In the data rows, 128 means zero.
Each row has a hidden score. How much does it go up from the first row of each pair to the second? 10 means little or no change, 20 a big rise and 0 a big fall. The score is a weighted sum of the row's numbers plus the product of two more (or one squared), each taken from its middle value.
[109, 117, 144, 112, 86, 125, 83, 113, 168, 106, 114, 130, 100, 96, 86, 127]
[62, 61, 116, 168, 87, 179, 88, 139, 168, 99, 125, 79, 184, 88, 167, 157]: 15
[78, 106, 152, 143, 86, 117, 85, 107, 168, 115, 108, 131, 101, 53, 166, 127]
[131, 140, 179, 83, 86, 118, 136, 109, 168, 131, 87, 81, 129, 84, 87, 99]: 7
[172, 161, 182, 72, 88, 106, 152, 86, 167, 170, 88, 130, 74, 132, 88, 70]
[82, 143, 138, 175, 168, 100, 94, 102, 88, 111, 141, 80, 72, 138, 166, 98]: 14
[96, 165, 98, 119, 168, 78, 79, 112, 89, 88, 121, 131, 129, 114, 88, 98]
[212, 168, 184, 37, 166, 81, 215, 101, 166, 214, 129, 180, 183, 146, 88, 69]: 17
[52, 44, 76, 204, 87, 221, 95, 154, 167, 74, 176, 130, 185, 166, 167, 184]
[76, 50, 52, 215, 167, 239, 104, 180, 167, 113, 202, 132, 129, 190, 168, 186]: 11
[114, 91, 64, 153, 166, 199, 95, 197, 168, 103, 210, 181, 101, 237, 86, 187]
[78, 139, 59, 129, 165, 101, 85, 146, 88, 72, 148, 129, 157, 154, 88, 70]: 8
[97, 130, 187, 116, 88, 124, 135, 107, 168, 143, 84, 79, 130, 63, 167, 99]
[171, 137, 128, 98, 86, 96, 135, 159, 88, 107, 135, 179, 129, 115, 89, 127]: 9
[126, 127, 173, 60, 86, 106, 119, 98, 168, 137, 83, 80, 185, 102, 86, 99]
[201, 132, 131, 103, 85, 118, 132, 139, 86, 109, 115, 80, 74, 112, 86, 127]: 15
[134, 143, 178, 84, 85, 116, 133, 105, 169, 134, 90, 79, 100, 88, 87, 98]
[54, 128, 86, 195, 167, 133, 104, 146, 89, 90, 169, 129, 101, 142, 166, 72]: 11
[192, 158, 168, 128, 87, 146, 236, 124, 86, 156, 107, 180, 157, 181, 167, 187]
[62, 39, 43, 165, 86, 203, 62, 171, 167, 39, 132, 80, 157, 146, 88, 183]: 5
[107, 109, 108, 145, 85, 124, 121, 174, 88, 98, 129, 130, 128, 77, 167, 99]
[135, 184, 141, 165, 166, 118, 167, 51, 88, 149, 76, 131, 101, 123, 166, 186]: 5
[80, 114, 167, 147, 86, 116, 111, 125, 167, 124, 126, 180, 129, 80, 167, 128]
[118, 103, 76, 122, 86, 162, 125, 222, 89, 69, 147, 81, 130, 151, 86, 72]: 9
[131, 121, 168, 160, 166, 151, 156, 141, 168, 183, 186, 180, 157, 158, 168, 127]
[166, 137, 121, 89, 167, 117, 99, 119, 167, 160, 149, 130, 74, 137, 88, 127]: 7
[143, 153, 211, 113, 85, 108, 199, 104, 167, 182, 100, 180, 156, 77, 167, 69]
[123, 181, 108, 109, 165, 70, 91, 85, 88, 105, 93, 129, 100, 99, 86, 125]: 2
[188, 133, 138, 128, 86, 135, 184, 114, 88, 135, 48, 79, 101, 85, 167, 185]
[99, 153, 93, 99, 167, 72, 98, 98, 86, 95, 121, 131, 184, 131, 87, 98]: 5
[68, 69, 125, 171, 85, 142, 58, 119, 168, 81, 122, 79, 73, 95, 167, 154]
[144, 202, 146, 100, 167, 68, 126, 82, 86, 126, 98, 179, 103, 116, 85, 157]: 5
[88, 84, 145, 174, 86, 167, 130, 135, 169, 114, 179, 181, 186, 153, 167, 157]
[87, 88, 104, 143, 87, 157, 74, 135, 167, 81, 138, 132, 100, 126, 87, 156]: 6
[136, 194, 126, 93, 166, 74, 126, 64, 88, 118, 73, 130, 130, 113, 87, 156]
[108, 144, 134, 187, 169, 115, 147, 111, 88, 133, 178, 180, 184, 169, 166, 100]: 15
[82, 161, 136, 168, 166, 116, 121, 90, 88, 121, 105, 79, 130, 97, 165, 129]
[116, 112, 151, 146, 168, 153, 140, 126, 169, 174, 162, 128, 129, 121, 166, 127]: 11
[122, 177, 133, 109, 166, 73, 109, 89, 89, 104, 91, 79, 101, 117, 87, 129]
[89, 159, 128, 163, 166, 92, 96, 79, 87, 127, 115, 130, 101, 85, 167, 128]: 13
[98, 129, 190, 114, 89, 114, 127, 101, 168, 142, 88, 79, 102, 55, 167, 97]
[104, 90, 85, 148, 87, 174, 141, 217, 88, 103, 157, 80, 185, 146, 166, 69]: 17
[119, 78, 74, 146, 165, 189, 117, 189, 168, 103, 217, 181, 155, 229, 88, 185]
[120, 108, 146, 150, 166, 159, 139, 123, 168, 178, 162, 130, 156, 138, 166, 127]: 13
[96, 105, 147, 93, 86, 126, 88, 118, 167, 103, 94, 80, 157, 81, 88, 126]
[115, 111, 150, 144, 166, 168, 132, 137, 168, 174, 141, 78, 157, 121, 167, 128]: 16
[196, 168, 162, 26, 166, 95, 205, 94, 168, 210, 109, 132, 184, 131, 87, 68]
[167, 149, 160, 132, 85, 110, 163, 139, 88, 135, 112, 181, 128, 109, 167, 156]: 9
[125, 87, 74, 94, 166, 147, 87, 145, 168, 122, 132, 79, 186, 125, 87, 157]
[123, 92, 90, 177, 87, 151, 149, 222, 89, 93, 186, 180, 156, 128, 168, 70]: 14
[95, 87, 74, 164, 86, 153, 124, 211, 87, 85, 163, 131, 130, 99, 168, 70]
[158, 203, 120, 100, 167, 96, 157, 53, 87, 127, 54, 130, 128, 141, 88, 186]: 1
[150, 115, 87, 110, 87, 115, 111, 172, 88, 88, 133, 129, 127, 111, 86, 98]
[81, 114, 160, 150, 86, 120, 112, 125, 167, 123, 133, 178, 128, 89, 168, 128]: 11
[90, 162, 105, 105, 167, 84, 88, 119, 89, 91, 106, 81, 155, 127, 88, 98]
[89, 53, 62, 179, 87, 203, 53, 161, 165, 55, 164, 130, 73, 192, 89, 186]: 10
[142, 154, 226, 97, 88, 101, 166, 81, 167, 174, 86, 80, 72, 94, 167, 70]
[128, 104, 157, 144, 166, 140, 125, 110, 168, 170, 156, 81, 73, 138, 167, 128]: 13
[170, 133, 147, 91, 166, 127, 119, 123, 167, 157, 138, 79, 72, 152, 86, 127]
[128, 116, 149, 116, 86, 121, 83, 104, 168, 115, 122, 131, 73, 106, 88, 128]: 7
[169, 161, 204, 96, 165, 163, 229, 114, 168, 243, 123, 79, 184, 161, 167, 70]
[124, 153, 210, 98, 86, 117, 182, 96, 167, 170, 76, 80, 100, 76, 167, 70]: 6
[110, 75, 112, 173, 167, 207, 118, 153, 167, 155, 171, 80, 185, 157, 168, 155]
[84, 134, 62, 121, 165, 101, 89, 135, 86, 79, 151, 129, 184, 158, 86, 70]: 4
[128, 105, 158, 142, 167, 138, 128, 111, 168, 169, 150, 80, 74, 135, 167, 127]
[159, 163, 204, 99, 167, 159, 218, 120, 167, 232, 127, 79, 156, 149, 167, 69]: 11
[137, 119, 128, 136, 87, 119, 143, 142, 90, 122, 114, 128, 157, 71, 168, 127]
[170, 155, 144, 60, 166, 101, 163, 112, 168, 179, 117, 129, 127, 110, 88, 100]: 8
[118, 178, 126, 105, 165, 76, 101, 92, 88, 100, 82, 79, 129, 115, 86, 128]
[132, 182, 137, 163, 167, 118, 163, 51, 86, 148, 74, 131, 101, 136, 169, 186]: 11
[115, 83, 72, 149, 167, 191, 119, 192, 167, 99, 215, 180, 156, 225, 86, 186]
[94, 93, 100, 154, 85, 154, 131, 214, 89, 83, 161, 80, 101, 118, 168, 69]: 16
[153, 131, 148, 85, 165, 104, 146, 135, 167, 157, 166, 180, 157, 156, 87, 128]
[102, 48, 24, 130, 167, 192, 80, 177, 167, 89, 159, 80, 183, 174, 87, 185]: 10
[94, 71, 85, 213, 167, 240, 143, 193, 167, 131, 242, 178, 156, 247, 166, 184]
[172, 135, 132, 95, 86, 96, 160, 154, 89, 114, 145, 181, 157, 140, 87, 128]: 8
[143, 206, 143, 101, 167, 70, 134, 86, 88, 127, 102, 180, 128, 143, 88, 156]
[122, 102, 81, 109, 167, 153, 109, 151, 168, 119, 158, 131, 128, 140, 87, 156]: 13
[47, 30, 59, 203, 86, 226, 76, 173, 167, 67, 136, 79, 185, 144, 167, 186]
[171, 202, 123, 101, 165, 95, 156, 52, 87, 129, 51, 130, 101, 131, 88, 186]: 3
[142, 123, 116, 72, 165, 109, 127, 112, 167, 154, 142, 132, 185, 129, 87, 129]
[170, 130, 140, 125, 86, 130, 181, 113, 86, 147, 94, 129, 185, 123, 166, 156]: 12
[141, 147, 191, 99, 85, 124, 194, 85, 168, 191, 89, 128, 184, 97, 168, 71]
[93, 40, 57, 206, 166, 218, 98, 166, 167, 105, 192, 78, 73, 183, 168, 184]: 10
[87, 101, 153, 138, 87, 102, 67, 97, 168, 117, 113, 129, 73, 52, 168, 127]
[190, 177, 162, 42, 165, 98, 196, 102, 167, 204, 104, 130, 157, 113, 88, 69]: 11
[59, 71, 121, 169, 84, 157, 70, 135, 167, 82, 116, 80, 101, 82, 166, 157]
[134, 182, 143, 161, 165, 137, 188, 53, 89, 156, 81, 129, 156, 164, 167, 185]: 9
[79, 106, 156, 142, 86, 127, 107, 113, 167, 117, 110, 130, 129, 57, 167, 128]
[70, 53, 108, 208, 86, 218, 127, 166, 168, 87, 211, 180, 184, 230, 166, 184]: 11
[65, 138, 71, 110, 165, 107, 88, 151, 87, 80, 141, 78, 184, 172, 88, 71]
[120, 104, 144, 142, 166, 176, 131, 132, 167, 183, 153, 79, 184, 137, 167, 128]: 15
[93, 153, 135, 160, 166, 122, 121, 92, 88, 140, 117, 79, 184, 129, 166, 129]
[46, 132, 90, 193, 166, 155, 120, 158, 89, 95, 169, 82, 130, 152, 167, 70]: 11
[95, 83, 108, 182, 166, 190, 108, 149, 168, 141, 180, 131, 129, 152, 168, 155]
[177, 161, 196, 118, 166, 135, 229, 120, 168, 235, 153, 180, 155, 130, 166, 68]: 12
[127, 106, 105, 147, 86, 137, 132, 169, 88, 116, 146, 131, 184, 122, 167, 98]
[152, 191, 122, 106, 165, 74, 125, 62, 88, 123, 68, 130, 101, 125, 89, 157]: 1
[111, 83, 105, 171, 167, 164, 77, 131, 167, 143, 181, 129, 73, 127, 167, 157]
[172, 125, 111, 117, 87, 106, 86, 190, 88, 101, 143, 179, 73, 114, 86, 97]: 7
[181, 140, 161, 132, 86, 126, 208, 127, 87, 155, 139, 181, 183, 158, 166, 156]
[108, 133, 182, 113, 85, 77, 86, 105, 169, 149, 102, 179, 74, 38, 167, 98]: 11
[142, 186, 121, 102, 166, 78, 128, 67, 87, 113, 56, 79, 129, 113, 88, 155]
[165, 160, 205, 96, 163, 141, 209, 112, 168, 229, 112, 78, 102, 143, 167, 70]: 13
[179, 135, 125, 86, 87, 118, 165, 128, 86, 112, 70, 79, 129, 97, 87, 156]
[172, 136, 124, 83, 87, 111, 144, 131, 87, 114, 65, 79, 157, 104, 87, 157]: 10
[134, 174, 115, 85, 166, 69, 119, 63, 87, 116, 51, 80, 186, 108, 86, 157]
[151, 100, 81, 91, 87, 108, 121, 154, 88, 99, 135, 129, 183, 136, 88, 99]: 15
[60, 91, 132, 171, 87, 145, 59, 148, 166, 94, 156, 181, 100, 99, 168, 156]
[109, 96, 74, 167, 85, 127, 94, 227, 88, 83, 166, 180, 100, 76, 166, 70]: 15
[168, 135, 133, 97, 86, 92, 149, 153, 88, 110, 130, 180, 155, 128, 86, 128]
[134, 130, 197, 131, 86, 111, 170, 98, 167, 168, 136, 180, 186, 113, 167, 98]: 13
[54, 77, 111, 173, 87, 160, 60, 132, 168, 89, 137, 128, 126, 83, 166, 157]
[155, 129, 133, 128, 86, 125, 159, 131, 87, 121, 70, 80, 129, 58, 166, 156]: 13
[76, 108, 155, 144, 85, 141, 102, 120, 167, 124, 91, 79, 156, 72, 168, 128]
[161, 189, 153, 90, 166, 56, 161, 59, 89, 134, 113, 181, 184, 160, 86, 155]: 7
[66, 40, 47, 158, 84, 192, 67, 153, 167, 55, 164, 131, 185, 196, 85, 186]
[107, 169, 109, 129, 166, 68, 100, 126, 88, 92, 137, 180, 129, 115, 88, 100]: 8
[156, 182, 112, 93, 166, 98, 162, 56, 87, 123, 36, 79, 156, 127, 88, 186]
[131, 186, 120, 112, 167, 67, 88, 77, 86, 114, 103, 131, 73, 127, 87, 127]: 10
[147, 136, 141, 87, 166, 104, 127, 135, 165, 156, 161, 181, 156, 143, 87, 128]
[134, 181, 141, 159, 165, 120, 153, 51, 87, 148, 71, 128, 101, 139, 167, 185]: 7
[144, 190, 126, 113, 167, 55, 75, 98, 88, 117, 112, 180, 73, 123, 88, 126]
[122, 135, 178, 66, 86, 112, 125, 105, 168, 135, 77, 79, 156, 80, 88, 98]: 10
[100, 161, 100, 106, 167, 85, 82, 118, 88, 86, 106, 79, 156, 127, 87, 98]
[90, 141, 76, 139, 167, 87, 113, 161, 87, 75, 159, 180, 157, 146, 88, 70]: 6
[129, 121, 135, 137, 87, 111, 136, 143, 88, 115, 111, 129, 129, 67, 168, 128]
[80, 53, 51, 214, 166, 227, 96, 176, 167, 112, 200, 129, 101, 189, 166, 184]: 9
[96, 79, 106, 143, 87, 162, 76, 139, 166, 71, 126, 78, 101, 125, 87, 154]
[167, 158, 186, 109, 166, 146, 224, 108, 167, 236, 131, 131, 158, 151, 168, 70]: 15
[176, 211, 151, 96, 166, 87, 191, 64, 90, 136, 93, 179, 155, 191, 87, 185]
[113, 171, 148, 158, 165, 118, 140, 72, 87, 137, 78, 79, 129, 78, 168, 156]: 13
[160, 119, 114, 81, 87, 94, 130, 129, 87, 110, 106, 128, 186, 123, 88, 129]
[63, 128, 109, 190, 165, 134, 83, 141, 88, 95, 167, 80, 73, 183, 167, 69]: 10
[46, 65, 92, 207, 87, 205, 90, 181, 168, 71, 191, 180, 129, 170, 167, 183]
[156, 134, 172, 124, 167, 150, 188, 103, 168, 216, 159, 130, 183, 148, 168, 99]: 13
[174, 121, 122, 117, 86, 132, 127, 167, 89, 98, 132, 80, 73, 152, 86, 99]
[130, 188, 129, 113, 166, 55, 107, 102, 89, 111, 117, 182, 101, 103, 88, 127]: 3
[69, 46, 45, 167, 86, 201, 81, 163, 168, 47, 158, 131, 155, 173, 88, 185]
[186, 173, 164, 39, 166, 96, 195, 106, 168, 203, 105, 130, 157, 117, 85, 70]: 13
[72, 49, 56, 211, 167, 223, 97, 176, 168, 112, 200, 130, 103, 174, 167, 185]
[113, 82, 110, 176, 167, 195, 130, 141, 166, 160, 189, 130, 186, 191, 166, 157]: 12
[117, 73, 44, 155, 166, 201, 93, 179, 169, 91, 183, 131, 102, 199, 86, 184]
[192, 170, 163, 37, 166, 101, 192, 107, 168, 209, 103, 130, 157, 136, 88, 70]: 13
[127, 107, 164, 141, 167, 142, 114, 111, 168, 167, 151, 80, 74, 115, 167, 129]
[81, 43, 52, 213, 166, 245, 118, 191, 168, 113, 183, 79, 156, 191, 168, 186]: 10
[210, 130, 109, 73, 87, 129, 185, 112, 87, 128, 38, 79, 186, 117, 87, 186]
[53, 131, 100, 190, 166, 163, 117, 162, 89, 100, 159, 80, 156, 182, 166, 70]: 9
[161, 127, 113, 91, 87, 99, 122, 143, 88, 105, 107, 130, 155, 101, 88, 128]
[104, 85, 107, 144, 87, 157, 68, 132, 167, 79, 133, 130, 101, 130, 86, 158]: 8
[133, 156, 203, 90, 86, 134, 198, 101, 168, 188, 83, 79, 187, 90, 167, 70]
[136, 180, 114, 81, 166, 60, 134, 52, 89, 121, 80, 129, 185, 121, 88, 156]: 5
[111, 77, 67, 147, 165, 194, 121, 193, 167, 104, 211, 180, 157, 236, 87, 187]
[109, 170, 102, 116, 169, 94, 98, 116, 87, 88, 116, 80, 100, 143, 85, 100]: 8
[125, 90, 87, 96, 165, 142, 109, 130, 168, 129, 165, 130, 183, 157, 87, 157]
[128, 137, 158, 80, 86, 105, 130, 93, 168, 136, 95, 130, 156, 99, 85, 98]: 9
[200, 145, 157, 79, 86, 99, 190, 121, 87, 130, 126, 180, 183, 164, 88, 156]
[164, 109, 108, 101, 89, 97, 146, 168, 88, 97, 165, 181, 187, 164, 86, 98]: 13
[160, 150, 157, 50, 165, 111, 147, 118, 168, 176, 106, 81, 158, 104, 86, 98]
[182, 140, 138, 102, 86, 96, 106, 160, 87, 116, 128, 177, 74, 124, 87, 127]: 10
[100, 105, 145, 94, 85, 127, 94, 115, 167, 103, 93, 79, 156, 96, 86, 128]
[66, 42, 52, 173, 86, 206, 69, 173, 167, 42, 139, 78, 129, 136, 87, 184]: 11
[147, 144, 184, 131, 165, 126, 166, 131, 169, 205, 155, 181, 128, 108, 169, 99]
[101, 92, 74, 167, 86, 148, 117, 214, 87, 82, 161, 130, 129, 105, 167, 72]: 12
[208, 180, 165, 54, 166, 92, 182, 124, 168, 207, 112, 179, 100, 119, 88, 70]
[139, 126, 134, 87, 165, 124, 118, 137, 167, 146, 120, 79, 129, 111, 88, 128]: 7
[143, 106, 69, 137, 87, 134, 114, 227, 88, 75, 170, 179, 102, 126, 87, 71]
[129, 100, 124, 135, 88, 113, 103, 162, 89, 101, 124, 80, 73, 80, 165, 98]: 14
[160, 118, 104, 112, 86, 107, 118, 191, 87, 96, 149, 181, 102, 114, 89, 100]
[143, 195, 168, 150, 165, 102, 132, 61, 88, 159, 95, 179, 74, 143, 168, 186]: 7
[134, 193, 121, 99, 165, 74, 129, 65, 90, 116, 73, 129, 127, 126, 85, 156]
[97, 90, 72, 166, 86, 159, 130, 209, 89, 90, 162, 129, 157, 120, 168, 70]: 19
[101, 91, 82, 164, 86, 153, 117, 209, 89, 84, 158, 130, 129, 85, 168, 70]
[61, 46, 53, 162, 87, 197, 71, 161, 169, 47, 157, 132, 157, 154, 87, 186]: 2
[229, 158, 154, 79, 85, 123, 221, 112, 89, 143, 112, 179, 185, 186, 89, 185]
[120, 76, 76, 129, 166, 187, 125, 175, 168, 104, 224, 180, 186, 255, 87, 185]: 11
[183, 145, 132, 128, 86, 148, 197, 114, 89, 148, 74, 131, 157, 127, 167, 186]
[76, 103, 161, 140, 86, 133, 99, 116, 168, 113, 97, 80, 129, 66, 167, 127]: 6
[115, 174, 139, 153, 167, 81, 105, 50, 91, 138, 92, 130, 73, 103, 164, 156]
[132, 107, 110, 111, 165, 141, 120, 158, 169, 134, 192, 181, 156, 184, 87, 156]: 12
[135, 182, 132, 99, 166, 50, 141, 79, 88, 115, 129, 179, 184, 150, 86, 127]
[174, 130, 121, 104, 87, 118, 137, 147, 87, 105, 104, 81, 101, 119, 86, 128]: 13
[136, 110, 98, 102, 85, 124, 128, 179, 88, 88, 122, 79, 156, 125, 87, 100]
[101, 167, 93, 126, 165, 78, 80, 112, 87, 91, 122, 130, 101, 134, 87, 99]: 5
[104, 167, 142, 161, 168, 70, 71, 91, 87, 130, 125, 179, 73, 103, 167, 127]
[140, 127, 134, 80, 166, 126, 124, 133, 168, 146, 121, 80, 130, 129, 87, 128]: 10
[117, 170, 139, 166, 167, 116, 152, 64, 87, 143, 102, 131, 156, 137, 168, 158]
[122, 127, 161, 112, 87, 112, 79, 127, 166, 112, 134, 180, 98, 108, 87, 128]: 7
[160, 129, 134, 127, 85, 109, 154, 124, 88, 121, 72, 80, 102, 62, 166, 157]
[160, 153, 158, 51, 165, 107, 159, 121, 169, 179, 108, 79, 156, 109, 86, 100]: 7
[75, 41, 42, 178, 86, 210, 73, 173, 167, 39, 144, 79, 129, 141, 88, 184]
[159, 130, 142, 129, 86, 112, 148, 124, 87, 122, 72, 79, 102, 71, 167, 156]: 13
[180, 117, 117, 113, 86, 132, 128, 164, 88, 97, 137, 81, 72, 144, 87, 99]
[112, 128, 198, 111, 86, 98, 120, 84, 167, 145, 87, 80, 73, 79, 166, 99]: 4
[127, 138, 180, 80, 86, 118, 145, 104, 168, 132, 90, 80, 128, 91, 87, 98]
[45, 30, 64, 209, 86, 202, 65, 165, 166, 53, 149, 79, 101, 106, 167, 185]: 16
[48, 45, 71, 198, 88, 184, 39, 152, 169, 57, 153, 131, 73, 135, 167, 185]
[84, 66, 91, 212, 165, 233, 131, 197, 167, 122, 237, 181, 129, 227, 166, 185]: 11
[141, 150, 200, 100, 85, 128, 195, 86, 167, 189, 97, 128, 185, 92, 169, 69]
[137, 186, 121, 109, 166, 67, 74, 78, 88, 111, 101, 129, 74, 125, 86, 127]: 4
[122, 128, 152, 117, 86, 113, 89, 130, 166, 115, 136, 180, 102, 114, 88, 127]
[133, 112, 101, 94, 85, 125, 116, 178, 89, 87, 119, 80, 157, 114, 87, 99]: 12
[154, 125, 146, 127, 85, 126, 156, 132, 89, 123, 68, 80, 128, 65, 167, 156]
[60, 125, 94, 186, 167, 166, 123, 160, 87, 110, 167, 81, 185, 182, 168, 70]: 11
[164, 190, 115, 101, 167, 98, 175, 62, 89, 122, 28, 78, 129, 128, 86, 186]
[159, 155, 161, 61, 166, 117, 158, 118, 169, 177, 107, 80, 128, 106, 85, 98]: 14
[136, 117, 131, 134, 86, 98, 118, 137, 88, 113, 104, 129, 100, 49, 166, 127]
[175, 142, 195, 130, 165, 141, 209, 111, 168, 219, 179, 181, 182, 169, 166, 97]: 11
[188, 158, 164, 67, 165, 101, 145, 103, 168, 188, 125, 130, 74, 114, 88, 97]
[213, 171, 187, 40, 166, 80, 229, 101, 168, 214, 129, 180, 185, 153, 87, 70]: 15
[92, 161, 122, 169, 168, 106, 126, 85, 87, 133, 121, 129, 157, 131, 168, 127]
[186, 152, 156, 113, 86, 111, 155, 118, 88, 150, 90, 179, 73, 112, 168, 186]: 13
[125, 91, 84, 100, 167, 140, 102, 135, 167, 124, 159, 130, 185, 170, 87, 155]
[152, 143, 168, 91, 86, 108, 116, 91, 168, 142, 100, 130, 72, 90, 88, 97]: 7
[118, 108, 120, 142, 86, 143, 133, 183, 89, 107, 126, 80, 158, 97, 167, 99]
[134, 108, 110, 113, 165, 140, 130, 158, 167, 132, 189, 180, 157, 193, 86, 157]: 6
[221, 156, 157, 77, 86, 120, 221, 113, 88, 147, 114, 181, 184, 197, 88, 186]
[136, 126, 156, 110, 86, 117, 78, 127, 167, 123, 131, 180, 73, 92, 89, 128]: 7
[107, 109, 112, 141, 86, 142, 136, 181, 89, 106, 123, 79, 156, 92, 168, 97]
[109, 166, 141, 163, 166, 113, 138, 72, 88, 134, 78, 78, 131, 104, 165, 156]: 5
[187, 135, 117, 86, 86, 108, 150, 121, 89, 118, 90, 129, 157, 112, 86, 156]
[87, 60, 78, 200, 165, 205, 78, 187, 166, 117, 220, 180, 73, 225, 167, 184]: 11
[128, 184, 175, 166, 169, 111, 174, 77, 90, 152, 127, 181, 158, 165, 168, 156]
[136, 124, 138, 129, 86, 110, 129, 142, 89, 111, 98, 81, 100, 74, 167, 129]: 15
[135, 107, 96, 81, 86, 116, 117, 171, 87, 93, 120, 78, 183, 119, 87, 99]
[173, 161, 157, 65, 167, 107, 136, 110, 167, 184, 117, 130, 101, 104, 86, 100]: 8
[105, 129, 196, 109, 86, 94, 114, 82, 168, 144, 94, 78, 73, 58, 166, 100]
[139, 124, 124, 76, 165, 119, 118, 130, 167, 145, 114, 80, 156, 116, 87, 127]: 10
[88, 93, 104, 159, 88, 167, 130, 216, 85, 86, 152, 79, 130, 132, 167, 70]
[117, 86, 76, 164, 84, 112, 86, 215, 88, 87, 165, 182, 74, 81, 167, 71]: 10
[118, 111, 149, 144, 167, 143, 115, 121, 166, 171, 153, 130, 102, 115, 165, 128]
[132, 120, 172, 154, 166, 152, 163, 138, 168, 186, 189, 181, 157, 172, 167, 128]: 11
[106, 95, 85, 174, 86, 138, 120, 225, 87, 83, 174, 179, 130, 112, 165, 70]
[58, 59, 101, 207, 86, 214, 111, 177, 168, 75, 195, 180, 156, 205, 168, 185]: 7
[92, 159, 144, 166, 164, 107, 108, 84, 88, 125, 102, 80, 101, 108, 167, 128]
[151, 88, 82, 123, 87, 121, 142, 207, 86, 80, 187, 181, 185, 164, 87, 70]: 12
[235, 156, 127, 95, 87, 135, 173, 105, 88, 140, 76, 128, 73, 148, 86, 185]
[138, 102, 117, 106, 165, 135, 130, 145, 168, 134, 205, 179, 184, 204, 86, 156]: 10
[144, 135, 180, 121, 167, 135, 159, 112, 167, 197, 131, 80, 102, 115, 164, 99]
[160, 133, 134, 127, 85, 123, 168, 122, 88, 135, 93, 130, 156, 105, 166, 156]: 11
[111, 129, 190, 110, 86, 134, 141, 106, 169, 160, 91, 78, 185, 80, 168, 99]
[169, 157, 157, 65, 165, 100, 149, 112, 167, 178, 118, 130, 129, 115, 88, 99]: 10
[221, 145, 130, 97, 88, 141, 197, 117, 89, 127, 53, 79, 100, 111, 88, 184]
[140, 185, 137, 164, 166, 135, 193, 54, 88, 155, 75, 130, 158, 164, 166, 187]: 9
[128, 118, 155, 114, 85, 119, 78, 107, 169, 117, 119, 129, 73, 133, 85, 129]
[117, 133, 168, 70, 88, 114, 123, 107, 167, 135, 83, 78, 157, 94, 87, 97]: 11
[53, 41, 71, 199, 86, 185, 46, 154, 169, 56, 161, 132, 74, 131, 166, 186]
[128, 89, 142, 183, 167, 195, 165, 150, 167, 169, 223, 179, 184, 231, 166, 156]: 12
[158, 199, 126, 107, 165, 71, 117, 59, 87, 126, 83, 131, 71, 114, 88, 156]
[140, 178, 142, 99, 167, 52, 135, 81, 87, 116, 134, 180, 184, 153, 87, 127]: 10
[85, 146, 61, 137, 166, 106, 91, 152, 89, 69, 142, 130, 128, 150, 88, 70]
[68, 142, 55, 130, 166, 101, 86, 146, 87, 72, 146, 130, 158, 160, 87, 70]: 10
[139, 134, 166, 125, 167, 147, 176, 116, 170, 208, 146, 130, 156, 146, 168, 98]
[93, 148, 72, 143, 165, 92, 89, 169, 89, 70, 166, 180, 129, 146, 87, 70]: 4
[110, 132, 186, 113, 86, 75, 84, 106, 170, 149, 99, 180, 71, 37, 167, 98]
[170, 159, 181, 107, 167, 125, 191, 107, 168, 223, 123, 131, 100, 131, 167, 69]: 7
[96, 68, 86, 216, 165, 238, 139, 193, 169, 132, 240, 181, 157, 232, 169, 186]
[97, 86, 84, 154, 84, 130, 80, 195, 86, 83, 151, 130, 73, 102, 168, 68]: 11
